Rows are one point carried round by a steady rotation, each followed by how many ticks it has turned.
The counts run from 0 to 268.
[  3 -25 -20  -9  34 -10 -10 -19 -25  -6 -24 -15  43 -28  15 -25 -22  -2
  -7  -5   1  -6   3  -2   6   5   1  23  30 -37  28   0 -17 -56  34  33
  11  22   3  16 -23 -28 -69 -10 -31 -10  -1 -27 -59 -39  -9   3  17  15
  22  -9  -3   1  11] -> 100
[ 24 -33 -26 -17  17 -18 -29 -20 -20  12 -15   1  15 -24  11 -40  12  -7
 -40 -18  -5   1   1  -6 -48   3 -24  15  16 -27  41  13 -25  -9  22  22
  35   4 -16   1 -16 -25 -62 -29 -12   4   9 -59 -41   0   8  14  -1  19
  -9 -11  12  -5  26] -> 133
[ 14 -23 -20 -14  30  10 -51  -2 -24   5   8 -22   9 -19  13  -1  -8 -33
   7 -15 -24 -18 -37  -3 -33 -12  10  29  39 -14  17  -7 -48 -22   9  20
  15   3 -16  -5 -28  12 -54 -27 -10  30  -6 -60 -26 -17 -20 -13  -8  13
 -13  -5  23 -17  18] -> 229
[-34 -46 -22  -4 -12 -19 -16  15   5  -1   3 -28  34 -54  14 -40  -5 -17
 -46 -22   3  10  15 -12 -12  13 -41 -17  22 -27  32 -34  19 -18  20  34
 -10  -4   4   8  -7 -16   0 -22  -8 -36  36 -28 -31   7 -25  25 -15  11
  11  -3  16 -12   3] -> 48
[ -7 -24 -13 -30  44   3 -36   1  -7  19   7 -54  37 -35  20 -29 -21  -3
   9  18  -1 -12 -34 -26 -31  13 -15   7  37 -21  38   1 -45 -18  -3 -11
  20  30 -18  29  -4  -2 -21  -3  -2   7  -2 -51 -29   8 -32 -17   0  26
 -15  -8   4 -14  30] -> 94
[ 17 -23 -24  -5  20   3 -28 -16 -20 -22 -17 -19   7 -29  17 -15   0 -13
 -30 -37  -5 -10  -3  17 -30 -20 -17  21  10 -21  34  -6 -14 -25  31  33
  11 -18 -10 -19 -12   2 -64 -22 -20 -13   3 -75 -24 -32 -20   6   2  13
 -11 -10  18 -10   6] -> 70
[  7 -36 -24 -16 -14 -20 -44   5 -31  -6  -5   1  18 -44  13 -33  22 -22
 -39 -55 -29   5 -24  -1 -16 -11  15  20  12   0  14 -11 -26 -10  35  44
  14 -10   0 -28 -10   9 -42 -37 -22  -2  10 -22 -37  -1   3  29  -3  27
  11  -6  46  11  22] -> 268
[ -4   6 -21  18  54  -1 -47   0 -17 -11  -5  -2  38 -13  25 -37 -12 -18
 -30 -25 -21   2  -7 -28 -20  -1  -4  15  13 -23  12  -4 -59 -10 -27   4
  20 -12   5  23 -15 -16 -54 -24   7 -24 -10 -29 -48   6 -16  -2  -3  -2
  13 -11 -32  12  30] -> 223
[ 25  -5 -31   5  51  -9 -34 -14 -32  -7 -18  11  32 -16  10 -35   7 -10
 -41 -27  -7   7  -5 -19 -30   4 -10  16   6 -11  34   0 -28 -23   1  29
  10 -12  -8   5 -24 -26 -52 -35  -8  -8 -15 -12 -59   6  12  15  -6  27
   4  -2 -31  21  37] -> 131
[-45  13 -28  15  46   2 -13  33   1 -30  -1 -37  40 -52  31 -21 -35 -10
 -26 -10 -16   0 -19 -13   8   4 -26   6  31   2  24 -42   0 -24   2   0
 -56 -27  -1  -6 -22  -7   9   4   2 -29   7  -3 -28   4 -37   2 -27  18
   3  -9 -38   9  16] -> 119
[ -5 -27 -34  -1   4  -7 -13   7 -18 -21  -3  -3  19 -42  16 -11 -14 -23
 -30 -29 -18  -7   6  16 -14 -26  -2  20  12 -20  19 -18  20 -41  40  40
  -3 -16   8 -28 -37  -8 -68 -21 -29  -3  21 -32 -43 -44  -1  12   2  -3
  17 -11  20  -4 -10] -> 235
[  6 -18 -29 -24  37  -6 -38  -7 -28  12 -16  -4  25 -14   5 -10  -4  -7
  13  -3  -7  -7 -36 -28 -22  16  22  20  38 -13  17  -3 -45 -29  32   9
  -3  28 -16   2 -48 -20 -47 -13 -11  32 -25   4 -41  -2  12   1  10  45
   8   4  -6   1  44] -> 261
[-33 -57 -21 -17  -5  -7 -34   6 -13  10  -2 -30  29 -20  -1  -7  -4 -19
 -23 -23   5  -1   8  -1 -21   4 -16  -6  28 -43   0 -37   1 -36  29  47
   2  13  10  14 -35   7 -54 -41   0 -23  23 -33 -28  -9 -22  10 -15   4
  30  18  13  -4   1] -> 139
[-25  -4 -37   3  29 -39 -27  18   5  17  19 -21  36 -43  30 -45 -24 -14
  -3 -10 -39  -5 -34 -49 -43  -1  -3  12  47 -13  34  -2 -28  11 -18 -20
  14  -4 -19   4 -14 -32 -10   9   1  16  31 -14 -49  28  -9   3  18   7
  -6 -30  -9 -10  17] -> 218
[-14 -48 -13 -34   4 -17 -27   9 -28   9  -5 -17  16 -53  12 -22 -10  -1
   0 -17 -11  -1 -23  -6 -14  10   8  14  29   4  23 -25   4 -31  52  44
  -3  31  -5 -21 -29  -5 -16 -16 -23  25  11   6 -41   0  11  23   2  54
   7  -2  34   2  26] -> 10
[-45 -17 -49  -2 -16 -31 -28  16   3  -7   1 -22   5 -38   9  -7  -3  -9
 -15 -30 -35  -9 -26 -25 -32 -17   3 -10  45  -3  -5 -43  13   4  46 -13
 -20 -27  12 -22 -49  -2 -38  -2   0   7  36 -24 -15  14  -1  17 -13   1
  12 -11  -3 -19 -17] -> 241
[-61   0 -37  10  15 -27 -37  41   0  -9  11 -18  26 -48  24 -28 -23 -23
  -2 -32 -45  -6 -52 -34   6 -12  29   9  38   2 -14 -43 -10 -12  15  -5
 -36 -14  16  -9 -32   8 -12   9   4  -7  18  22 -32  16 -17  13   1   3
  25  -2  -3   2  -2] -> 148
[ -8   0 -25  -5  39 -16  11  -1  -1   1 -12 -36  28 -63  40 -42 -22  15
  -7  11  -1 -10 -20 -17 -19   7 -18  14  32   6  59  -1  -7 -15  21 -22
 -17   5 -27   4  -4 -30  -6  32 -15  -2  24 -18 -38  -1 -18  -2  17  30
 -17 -23 -28 -10  26] -> 123
[ -8 -40 -35 -28  12 -10 -19 -11 -20  18 -22 -26  14 -22  -8   8  -9  -6
   4   3  12 -13 -11 -11 -44   9 -16   0  45 -21  19 -16   7 -38  55  18
 -10  10 -13  -4 -64 -16 -52 -17  -7  29   7 -31 -44  -4  13  -1 -19  35
   3   3  -8 -18   7] -> 168
[-52 -20 -13  -2  10 -14 -31  23  -3  -7   5 -35  48 -41  20 -45 -15  -7
 -40 -26 -13   8 -16 -28  13  12  -6  -3  21 -16  -4 -46 -27  -8  -4   5
 -20   4  11  20  -3   9  -2 -11   7 -52  17  -8 -28  26 -38  27  -9   8
  26  18   3  13  20] -> 181
[-26  -1 -37   0  47 -14  -6  -5  -1 -16 -23 -28  50 -19  23 -17 -41   5
   8   0 -11 -10 -20 -19  10   0   4  15  39 -32  10 -10 -39 -40  18 -22
 -11  -2   1  24 -25 -20 -59  11  -8  -9   3 -37 -31 -20 -27 -14  16  -2
  20  -3 -41  -1   9] -> 191
[-34 -15 -26  15 -11 -33 -34  28  -4 -19  15  -7  30 -57  37 -61  -5 -19
 -42 -50 -43   4 -17 -25 -16 -14   1  10  16  -7   9 -13  -6  11  -2  17
  16 -15   6 -18  10  -6 -19  -7  -9 -25  33  -9 -38  15  -6  28  10 -10
  16 -14  31   2   8] -> 18
[-31  -9 -18   5  14 -30  -2  27  -3  10  -8 -19  47 -65  38 -65 -22   4
 -24 -10 -22   2  -8 -26   2  15 -10   9  27  -1  39 -18   3 -13  11  -6
 -19  12 -13   4   4 -36   7  17 -15 -19  29  20 -52  13 -12  16  12  33
   5  -9 -10  14  26] -> 215
[  3 -11 -38  -7  17 -20  -3 -30 -19  -5 -45  -8  12 -22   4  -8   6  11
 -20 -18   7 -11   7  -7 -17   0 -18  10  28 -25  17 -10  -1 -30  62   8
 -12  -9  -7   1 -43 -35 -76 -12 -21  -7   8 -35 -37 -15  11   8   1  21
   0  -9 -33   1  11] -> 37
[ 18 -27 -19  -8  27 -16 -18 -10 -25  -7 -27 -12  33 -39  19 -27 -12  -2
  -4 -24   4  -6  -9   5  12   2  19  27  24 -16  23   3 -27 -52  48  36
  -2  36  -7  -8 -17 -17 -54 -16 -39  14 -14 -15 -52 -35   5   4  17  28
   8  -5  15  17  22] -> 101
[ 24 -12 -29  -8  16 -15 -29  -6 -41 -19 -36   4  11 -41   8 -26  27  10
 -38 -43  -5   1  -5   5 -27  -4  -1  19  13   8  23 -13 -12 -24  61  35
 -11 -15 -18 -30 -30 -19 -41 -16 -28   7 -10 -14 -41  -4  26  26  -7  46
  -6 -10 -10  19  33] -> 39
[ -3 -18 -28  -2  36  -6 -47  -2 -37   6  -6   4  17  -6   0 -14 -11 -20
   0  -5 -19  -6 -38 -29 -17   8  29  22  39 -11   4 -14 -29 -25  19  25
   7  10   1   1 -58 -11 -63 -32 -10  19 -18   4 -50   9  17   7   1  31
  21  -1  -8   7  35] -> 262
[-26 -18 -34 -13 -16 -25 -16  14  -4 -18 -24 -31  23 -68  23 -41  15  11
 -40 -38 -17  -5 -18   5   6  -9   1   3   9   3  11 -36  -5 -11  45   3
 -26 -16   3 -25  16   9 -10  -3 -14 -33  30 -48 -19  11 -17  34  -8  29
   1  -8  33   4  12] -> 112
[-45 -29 -23 -13  10   1 -35  36  -9   3  11 -42  21 -58  11  -9 -12 -17
 -14  -6 -13  -6 -26 -15 -11  20 -17  -7  39   6  20 -50  14 -12  27  21
 -40  -6  -2  -8 -44   8  18 -18   7  -5  15   9 -27  20 -17  16 -28  39
   9   5 -10  -9  10] -> 210
[-30 -16 -27  -3  -4  -7 -41  33   3  -8  24 -42  11 -54  20 -14  -1 -25
 -12 -24 -34  -2 -39 -11 -37 -20  -7   8  30   8  18 -38   2  13  13  -5
 -18 -35  -2 -19 -22  20  -1   3  12  -3  33 -44  -9  14 -26   4 -27  11
 -10 -10  19 -24   3] -> 115
[ -3 -38 -16 -24  15  12 -60  13 -30  17   9 -16   8 -20 -10   2  12 -28
 -20 -24 -11  -1 -19  -9 -45   4   0   4  26 -18   5 -31 -25 -11  11  48
   9  13  -7  -3 -49  20 -40 -43  -3  11  -6 -25 -29   6   2   6 -30  30
   9   9  19  -6  32] -> 137
